One hidden turn or mirror swaps the rows below in pairs. Which row is each named row swapped with?
Q462: [  3   6 -15  15  20 -10  10  -3  14  -9  -5 -32 -15   3 -29   9  15 -26
 -10  -4]
Q426: [-10  20  -1   9  18   5  26   5   2 -12 -19 -27   9  19 -14  22  -9 -15
   8   9]
Q199: [-10   4 -29  28   6  21   3  23  -7 -14   5   3  -8   8  12  16  -3 -13
  24 -29]
Q34: [  7   4  -9  22  20  -5   4 -12  11 -14   1 -32 -18  10 -28   7  10 -26
  -5  -3]
Q871: [-11   5 -29  29   1  18   9  26  -5 -11   1   2  -6   8  14  21  -5 -18
  22 -31]
Q201: [ -5   7 -22  28  -8  13  18  30  -4  -8  -1   0   1   5  13   9 -15 -14
  20 -28]
Q121: [ -8  12 -12  16 -15  -9 -14   1  -1 -23  -7 -17   2   9 -23  28   6 -19
  26 -31]
Q167: [-20  18  -3  19  -2   0  21  10   5  -2 -36  -9   3  19  -1  30  -3  13
   2 -18]
Q978: [  3  -6 -11  29  33   8   6 -12  -7   5 -20   6   0   0   4  12   5   5
   0 -18]
Q23: [ -2  14 -18  15  22  -2   1 -15  15 -17   8 -28 -18  10 -23   5  11 -26
   3  -9]
Q333: [  6  -6 -23  21   9   5   6  -2   3   1   4  -8 -16  36  20  -1  11  -5
   8 -20]
Q808: [ 11   5  -8  29  -7  -8 -13 -32   6 -15  -1 -26   7   7  -8  10  -7 -14
  16 -20]
Q47: [ -6  16  -9  14 -16  -8 -13   2   0 -22  -8 -20   1  15 -22  31   2 -22
  27 -30]
Q732: [ -3  24  -8  12  27  10  23   2  -4  -8 -28 -15  -1  14  -5  23  -9  -9
   0   8]
Q487: [ 19 -11 -26  14   4   7  -1  10   2   3   5  -9 -17  28  16  12  11  -2
   0 -23]
Q714: [-15  36  -5  16  -2  -2   9  11   7  -9 -16  -5 -26  26   1  10 -14   4
   1 -18]
Q27: [  0   4  -7  17  13 -10  17   1   7 -14 -16 -25 -11  -6 -27  11  14 -26
 -15  -4]
Q72: [ -3   6  19  12   1 -25  -4 -11 -11 -10  -9 -18 -14   4  -7   6   2 -11
  -8 -17]
Q453: [ 13   0 -16  33  -6   2 -11 -25  14 -11  -4 -35   9   7  -3  24  -3  -5
  19 -13]
Q531: [ -6   9  -4  12 -11   2  23  21  -1 -21  -4 -31 -13  -5  -3  17 -17 -20
 -12  -4]
Q213: [ -8  17  -5  12 -17  -9  -8   9  -4 -22 -10 -19   5  18 -22  29   1 -19
  28 -23]
Q973: [  8   5  -7  29  -1  -4  31  25  -8   1 -21   1   4  -8  -3  13 -10 -13
  -9 -17]
Q73: [-17   1 -23  22  17  21   5  20  -8 -13   6  -4 -17  11  17  24   5 -16
  16 -25]
Q510: [  6  10 -13  18  19 -10  10 -15   9 -10  -7 -31 -17   2 -27  12  14 -26
  -7  -3]
Q36: [ -5  22  -2  12 -21  -5  -1   8  -2 -16 -12 -19   7  21 -20  22  -2 -17
  28 -24]
Q89: [  1  -1  -7  24   2 -21  29  10   2  -1 -20 -13   0  -5 -16  16   3 -18
 -19 -10]
Q597: [-13  10   1  18 -12   0  26  14   0 -22   1 -30  -9  -5   0  22 -20 -19
  -6  -4]
Q835: [-16   2 -24  22  20  21  -3  21  -6 -14   1 -13 -17  17  15  24  12 -14
  20 -21]
Q976: [  0   2 -27  26   1  14  10  27  -6 -13   3   5  -3   6  17  18  -7 -16
  21 -26]
Q642: [ 14 -12 -24  13   1   7   1  12  -7   5   7 -12 -18  28  14  13  13  -8
   3 -20]
Q119: [-12  15 -14  35  24  -2  20  -5  16  -7 -14 -11 -20  13  17  -7  -4 -13
   3 -17]
Q985: [ 19   2 -17  29  -2   1  -7 -27  14 -11  -7 -31   9   7  -2  19  -1 -10
  22 -17]
Q106: [-11  10  -6  24  -7   3  17   8  10 -10 -40 -18  11  15   2  40  -4   8
   5 -16]
Q754: [-21  -1  12  19 -17  -2  25  -4  -1 -24  -7 -17  -5 -11   5  11  -6 -10
   6 -18]
Q805: [ 14   5 -21  35  -4   3  -9 -23  15 -16  -9 -30  13   5  -3  25  -4  -6
  17 -17]
Q251: [ 22  -8 -22  18   7   5   2   6   4   5   8 -11 -14  28  17   8  11  -9
   5 -24]
Q465: [-11   6 -28  32  -1  15  12  28  -5 -11  -2   4  -2   5  13  13 -10 -14
  21 -26]
Q326: [  1  11  18  16   3 -20   3 -23 -11 -13 -14 -17 -14   6  -1   7   3 -15
   0 -19]
Q988: [  8   5  -8  28  -4 -10  27  20  -7   3 -27   1   1  -4 -10  10  -7 -12
 -14 -17]
Q882: [  0   5 -12   8 -13   0  17  29   0  -9  -3 -30 -15   4   2  26 -16 -18
 -13  -5]
Q648: [ 16   5 -10  29  -7  -9 -14 -31   6 -15  -4 -25   3   5  -3   9  -7 -10
  13 -18]
Q332: [  6   1 -18  30 -10   3  -3 -16  17  -9 -25 -31  13   7  -6  35  -6   1
  13 -16]
Q818: [ -6  10  -9  24  39   3  19  -2 -10  -1 -23  -1  -3   3  -3  23  -1   5
  -5  -3]
Q272: [ -8  13 -12  24  -8 -12 -17  -4   6 -23 -13 -19  -6  -3 -22  34   5 -17
  15 -37]
Q301: [ 13 -11 -21  11  -2   8   7  24   0   0   7 -17 -16  23  14  25   5 -11
 -11 -14]
Q130: [  5   2  -7  27  34   8  10  -8 -10   0 -20   1   0  -2   1  19   4   4
  -4 -14]
Q952: [  4   0 -11  25  38   5  15  -9  -8   1 -16   2  -1   1   6  19  10   2
  -7 -15]
Q802: [ -5  17 -11  16 -17  -6  -9   3   1 -16 -10 -20   3  17 -21  32   5 -21
  34 -24]
Q770: [-17  21  -5  13  -7  -2  18  12   4  -2 -38  -4  -7  20  -1  25  -4   7
   0 -23]
Q352: [-15  12 -14  38  23  11  19  -3  14 -16 -21 -15 -20  11  15  -5  -7  -6
   6 -12]
Q617: [ -5   5 -16  30  -3 -15 -21   0  -2 -23 -10 -21  -4  -9 -14  31   4 -17
  16 -37]
Q327: [ -8  25  -2   5   8   2  24   6   5  -9 -24 -28   8  20 -19  23  -6 -17
  11   5]
Q164: [  3  -4  -8  31  24   7   6 -16 -15  -1 -10   9  -3  -5   3  15   9   4
   2 -29]
Q847: [  7  -3 -23  22   9   9   6   1   0   3   2  -4 -18  34  19  -2   9  -7
   8 -24]

Q251 swaps with Q985
Q617 swaps with Q835
Q988 swaps with Q426
Q89 swaps with Q732
Q818 swaps with Q27
Q978 swaps with Q34
Q642 swaps with Q805
Q327 swaps with Q973

One hidden turn or mirror swaps the rows below in pairs. Which row is each named row swapped with?
Q151: [ -4  18  17  19 -17  -9 -23   8 -17  11  20  -9  22 -15  -2  -7]
Q5: [-10  -1 -21   5   0 -21  19   3  -6  26  17  -3  -1 -16  10  -5]
Q772: [ 11 -16   2  18   4 -20  -2  10   3  15  26  16   9   9  10  -3]
Q784: [ -7   0 -16  12   1 -23  26   5   2  19   9   0  -3 -15   7 -11]
Q663: [-13  19   0  -4  11  11   6  21  12   4  -7 -18  10 -11  21   2]
Q746: [ 13 -11  22   1  15  -7  -7  15 -11 -13  27   8  16 -16  13 -24]
Q960: [-16  16 -16   3   6 -13   9  12  -4  15  28 -17  -9 -14   2   6]
Q489: [ -6  10  21  19 -11 -10 -24   9 -18   9  24 -11  19 -22  -4  -5]
Q396: [-10  15  19  15 -13 -10 -23  10 -18   5  17 -13  24 -16  -6  -4]
Q85: [ 12 -15   5   6  10 -11   7  36 -15 -15  15   0  14 -18  19 -17]
Q804: [ 16 -13  17  -2  15  -8  -1  18  -7 -10  31   7  14 -14  14 -26]
Q497: [-10  27  21  -2  -9   2 -14  16   8  11  -3  -5  21  -6  13 -24]
Q864: [ -5  19  -4  -5  10  17   6  27   5   6  -5 -11   9  -6  23  -3]
Q14: [ -5  11  20  18 -14  -8 -22  11 -17  13  22 -16  21 -20  -2   1]
Q560: [-13  12 -20   9  -4 -16  13   8  -7  17  22 -16  -2 -15   6   7]
Q414: [ -6  18  -4  -2   0  19   0  23   6   9  -7 -15   5 -11  24  -4]
Q821: [-14  -7  -4  -7  14 -24  -5  26  22   2  15  -5   7 -19  31 -21]
Q109: [ -7  -4 -12  -4   1 -18   4  -9   5  25   9   6   2 -15  15 -30]
Q211: [ -3  13  22  16 -15 -10 -29  12 -13  10  20  -9  25 -12  -1  -6]
Q643: [ 10 -17  16  -1  14 -12 -12  12  -4  -8  31   7  17 -12  11 -28]
Q587: [ -6  28  23  -6 -10  -1 -21  16   5  10   2  -4  14 -10  10 -23]
Q585: [-11 -17   5  -1   3 -22  -1 -10   6  20  15   5  12 -15  14 -31]
Q735: [ -8  22  11   0  10   7 -17  21   7   0  25 -14   7   4   9  10]
Q689: [-13   9   2  22 -21 -16 -16  25   7  19  -9  -7  20 -14  18  -3]
Q57: [ -1 -21   9  -2   1 -21  -6 -11   2  18  13   7   9 -16  16 -29]
Q902: [  8 -12  14   4  15  -8  -1  24 -15 -19  25   3  15 -18  12 -24]
Q708: [ 10 -15  14  -3  17  -4  -8   8  -5 -11  30   6  16 -14  16 -27]
Q416: [-10   8   0  25 -19 -19 -10  27   7  19 -10  -4  16 -12  19  -8]
Q992: [-11 -14  -2  -4  13 -23  -6  24  23   1  18  -1   5 -19  30 -22]
Q76: [  8 -16  -3  21   3 -15   7   4  -4  12  25  13   0   6   5  -1]
Q630: [ -8  17  13   3   8   2 -26  26  14   9  27 -10  11   5   7   6]
Q466: [-10  13   4  23 -21 -20 -13  28   9  17  -6  -4  17 -11  20  -5]
Q122: [ -9 -10  -5  -8  13 -25  -3  26  20  -1  18   3   6 -18  28 -25]
Q626: [-14   4   4  15  -9 -16 -14  28 -18   6  21 -26  14 -30   2   3]
Q445: [ -6   0 -21   0  -3 -23  20   2  -2  21  18   0  -4 -17  17 -11]
Q336: [ -3  30  -6 -11  11 -14  18  21  -6   0  20  -5   4  -4  17   4]
Q132: [ -9   6  15  20 -10 -13 -18  15 -24   3  21 -18  21 -25  -1   1]
Q15: [ -9  27   4  -9  -3   8 -11   9   7  14 -10  -7  14  -7  21 -18]
Q693: [ -4 -13 -13  21   8  12   7  10  -3  20   4 -13  -2 -13   5   2]
Q909: [  5   3 -10   2  12  16  16  25   0  -5   2  -7   3  -3  23  -2]
Q616: [ 9  0 -6  9 11 11 17 19 -5  2 -3 -2  4  1 22  5]
Q564: [  8 -18  14   0  16  -9  -3  12  -9 -14  25   8  15 -13   8 -28]

Q85 swaps with Q626
Q772 swaps with Q630
Q489 swaps with Q746
Q497 swaps with Q585
Q151 swaps with Q708

